One vector is turned by the same rotation once a step. Each row is the vector after some number of steps, and that number follows the row.
The counts run from 0 to 318.
[127  86  62 139 139 140 101 143 123 172 166 125 160 171 135 126 118 180
 116 159  89 118 166 123 115 119 141 142 120 160 108 138  91 162 140 147] -> 82
[168 144 123 106 145 111 148 116 103 146 123 145 102 101 185 115 146 103
 129  81 123 109 102 133 104 120  86 127 115  96  78 108 112 108  79 138] -> 185
[157  99 138 129 153  85 104 139 140 159 157 159 100 130 120 102  75 188
 161 118 109 136 173 128  97 125 108 160 108 118 103 136  83 123 136  92] -> 231
[135 119 125 109 139  83 101 154 134 135  86 153 110  94 117 110 110 162
 160 110 107 155 194 164 104 143 123 169  96 106 131 117  73 127 121 144] -> 42
[136  72 144 134 112 117 107 126 107 111 114 167 152 111 103 103 169 165
 128 164 138  76 133 145 101 140 127 101  77 111  88 145  89 125 124 119] -> 19
[165 137 130 129 131 136 104 143 122 154 131 145 106 161 105 131 139 173
 146 103 106 124 180  66  76 125  98 153 103 111  97 135 109 115 122  84] -> 77
[144  52 117 108  92 163 117 133 105 121 123 141 150 121 121 145 139 126
 145 152 151 110 141 107 115 117 123  56  94 143  95 137  81 142 145 175] -> 174
[ 83 164  95 139  93 123  91 127 114 134  94 140 131 170 116 140  82 137
 160 144 105 142 151 112 144 101 103 123 106 137  69 119 127 187 127 162] -> 305
[111 106 110 130 118 111 146 114 151 149 109 167 130 116 131  97  69 145
 151 111 156 134 148 100 147  85 137 134  99 119 101 117 119 203 126 113] -> 8
[148 143 153 140  92 122  81 103 108 104 101 142 113 127 119 105 121 114
 122 122  88 169 136 164 118  77  82 120 130 100  61 158 143 151 106 140] -> 150
[112  94  54 152 133  83 122 151 127  84 136 131 127  98 141 139  94 113
 137 114 167 144 166 133 157 105 128 136 124 127 132 102  69 155 139 164] -> 194
[128  82 144  89 123  89 166 118 136 129 139 117 134 113 154 138 124 115
 181 128 155 141 152 167 150 114 120 189 138 107 157 109  90 138 109 104] -> 199
[115  91 140 124 120 125  92 128 117 118  98 142 123 126  72 115 109 143
 124 154 161 142 105 180 126 106  95 174 130  94  93 146  92  75 139 160] -> 211
[100 112 108 129 128  93 130 122  87 134 134  84 190 177 125 140 165 124
 133 172 173  96 137 141 146 101 146 157 132 109 122  91 118 120 112  93] -> 52
[124 145 117  82 123 125 125 138 111 159 149 144 119 105  93 145 165 165
 153 120  96  90 173  63 118 119 101 123  74 129 106 112  88 139 128 129] -> 266
[125 131  99  99 114 125  89 138 104 122 128 143  95 187 128 134 116 145
 148 159 142 141 129 156  90 148 132 183 131 117 131 117 104  43 121 141] -> 60
[137 131 129 152 156 110 108 106 137  89 132 138 108 131  90  96 116 148
 116 115 150 153 164  99 140 105 142 199 145  62  94 120 117 118 102 101] -> 226
[145  91 160  85 126  88 153 123 124 146 120 131 141 109 157 137 125 126
 185 100 157 121 129 134 132 104  93 162 111 115 143  97  92 135 111  68] -> 200
[113  74  85 135 149 136 108 140 135 145 167 126 155 164 134 116 131 149
 101 180 102 119 186 144 102 119 139 183 130 149 120 137 131 162 147 143] -> 83
[147  76 147  92 112 108 109  94 122 161 168 128 173 112 128 105 142 157
 120 183 142  97 131 151 118  98 135 154 123 127 104 123 139 165 164  78] -> 238
[125 106  90 102 126 114 120 121 133 181 201 148 177 138 141 125 134 155
 162 176 132 114 150 131 105  85 152 103 135 139 114 125  96 158 175 107] -> 236
[108 137 122 138  87 122  69 112 105 123  84 130 126 143  91 123  97 139
 134 126 103 144 159 123 118 104  86 146  85 128  70 123 159 179 129 134] -> 304
[126  70 103 119 142 133  96 124 132 151 137 135 155 147 132  99 114 163
  89 150 106 118 153 164  99 104 103 187 112 129 122 142 155 180 156 126] -> 84
[146  87 150  88 127 130 139 156 137 172  95 124 148 114 137  99 111 157
 108  67  79 143 148 130  91 107 141 128 139 120 165 138 130 136  96 170] -> 104
[121 105 123 103 142  98 120 129 134 140 143 137 107  99 144 144 123 127
 189 144 139 126 201 166  98 127 120 189 108 123 175  84 103 127 134 117] -> 45
[113 154  92 113  98 133 136 133 114 166 135 146  92 204 189 124  74 135
 177 140 109 137 128 104 125 114 124 134 100 155  99  97 136 172 104 129] -> 309
[133  73 125 120  94 128 130 141 119  63 174 162 126 148 135 139 134 104
 171 127 149  93 157 117  99 132 118  83 125 122 117 152  93  95 121 166] -> 171
[106  83 112 124 133 103 130 123 144  88 124 129 122  88 126 126 114 115
 142 126 168 153 171 163 158 111 118 192 126 121 145 118  93 157 141 148] -> 195
[134 140 116  90 115 124 122 133 118 144 168 119 158 125 142 152 173  98
 125  91  87 111 183  94  75  75 133  90 142 119 148 112 134 107 107 167] -> 109
[107 117 142 128 151 153 118 123 133 143 159 133 108 145 138 159 133 104
 155 136  74 130 165 155  62  71 158 147 135 104 152 113 161  92  75 115] -> 295
[124 154  94  64  74 141 121 127 115 101 154 132 134 190 152 125 158 137
 119 125 147 112 138  69 119 145 148 121 131 117 124 114 135 113 136 160] -> 94
[160 156 116 128 129 107 132 131 122 154 112 117 135 172 117 136 119 142
 141  95  86 152 182  70 108 120 146 125 158  95  93 103 114 111  84 106] -> 74
[147 168 128 130  81 103  97 117 103 111 117 147 106 155 148 128 103 108
 143 127  73 166 151 126 134 102  90  92 139 123  50 138 112 150 108 159] -> 151
[108  89 128 140 118 120 121 103 149 125 113 168 103  97 123 101  84 133
 129 136 172 127 153 117 137  99 140 181 101 108 112 106 133 204 133 106] -> 7
[140 117 144 113 124  83 182 134 144 168 137 167 134 145 166  90 115 155
 172 109 129 113 130 125 125 122 135 120 116 108 108 114 107 165  88  88] -> 12
[127 111 153  93 132 122 156 102 125 109 138 122 159 140 143 141 193 129
 163 137 172 106 122 145 120  99 101 164 121  82 144 128 104  92 113  74] -> 203
[111 128 110 111  92 103  85 127 112  52 150  95 144 155 155 132 159 111
  90 143 137 138 138 142 156  78 178 117 115 148 163 118 112 124 107 117] -> 129
[ 59 114 103 116 148 117 122 136 120 144 155 134 142 142 103 108 123 161
 101 160 115  99 126 171 144  93 115 205  92 130 144 124 133 145 110 155] -> 272
[156 150 130 127 109 115  76 103 122 121 137 188  69  96 138 113 137 125
 129 121 130 132 138 128  86 106 115  98  84 104  73 127 121 126 131 116] -> 0
[150  88  90 127 136 103  85 134 124  75 116 126  97  64 130 106 135 132
 100 122 155 135 156 148 142 129 112 168  74 131 108 121  67 155 134 129] -> 192
[ 85 157 104  85 115 129 113 126 121 110 172 130 127 152 214 132 161 121
 121 120 118 126 126 153 128  74 142 144 120 136 174 130 111 116 122 127] -> 125
[126 125 111 117 136 119 134 126  91 128 147 114 179 152 136 151 182 146
 151 142 155 103  98 120 143  92 117  96 121 113  97 130  51  86 111  94] -> 205
[139 107 167 119 126 104 149 118 125 121 150 181 150 140 147  91 162 148
 158 113 145  69 144 135  82 113 119 125  94  79 124 136 121 130  96  78] -> 15
[143 116 118 115 105 142  72  85 136  94 126 162  69  89 130 109 142 128
 121 166 143 138 159 122 118 133 147 145  98 118  78 115 112 169 140 114] -> 3
